50 stands for zero in the data rows.
Some points, one per row:
array([50, 50, 42, 50, 81, 65, 42, 58, 50])
array([43, 58, 58, 66, 42, 35, 65, 50, 57])
array([50, 35, 42, 35, 35, 42, 88, 35, 42])
array([43, 50, 42, 50, 42, 50, 50, 42, 50])
array([73, 43, 27, 50, 42, 42, 42, 27, 50])
array([35, 58, 50, 58, 81, 58, 73, 42, 42])
array([50, 50, 50, 50, 65, 50, 42, 58, 50])
array([35, 50, 50, 50, 73, 58, 50, 50, 42])
array([35, 50, 42, 58, 81, 65, 73, 35, 50])
array([43, 58, 50, 58, 65, 58, 42, 42, 57])
array([43, 50, 42, 58, 58, 50, 50, 42, 50])
array([43, 58, 42, 43, 81, 58, 42, 58, 50])
array([58, 50, 50, 50, 35, 42, 42, 50, 57])
array([43, 35, 81, 27, 42, 58, 42, 88, 42])
array([50, 27, 42, 43, 35, 50, 65, 42, 57])
array([58, 58, 50, 27, 42, 65, 4, 27, 42])
12 more points follow, each with its number after it:
array([66, 50, 50, 58, 35, 50, 27, 50, 57]) 0
array([50, 43, 42, 58, 35, 50, 50, 42, 57]) 1
array([50, 50, 50, 50, 50, 58, 35, 42, 65]) 2
array([43, 50, 50, 50, 73, 58, 42, 58, 50]) 3
array([43, 35, 58, 35, 35, 50, 50, 65, 50]) 4
array([35, 58, 42, 58, 73, 65, 73, 42, 42]) 5
array([50, 58, 42, 58, 42, 42, 65, 27, 50]) 6
array([50, 43, 73, 27, 35, 58, 42, 88, 50]) 7
array([50, 50, 50, 58, 35, 35, 58, 42, 57]) 8
array([58, 58, 50, 50, 42, 50, 27, 42, 50]) 9
array([66, 50, 42, 50, 35, 42, 35, 42, 50]) 10
array([43, 50, 50, 58, 42, 50, 50, 50, 50]) 11
Which of these numbered points is nearest to each point below, ignoring the direction in which the first points spread most? Its number follows each.
array([43, 50, 42, 58, 73, 58, 58, 35, 42]) > 5
array([43, 66, 58, 50, 58, 58, 58, 35, 57]) > 5
array([43, 50, 50, 50, 81, 58, 50, 35, 50]) > 2
array([73, 58, 50, 43, 35, 50, 19, 50, 50]) > 9
array([81, 50, 50, 43, 35, 35, 35, 35, 50]) > 10
array([58, 50, 58, 50, 35, 42, 35, 50, 57]) > 0
array([43, 35, 81, 35, 42, 65, 42, 99, 50]) > 7
array([43, 58, 50, 43, 35, 42, 50, 35, 50]) > 5
array([50, 50, 42, 58, 42, 50, 42, 42, 57]) > 1
array([50, 43, 81, 27, 35, 50, 42, 96, 42]) > 7
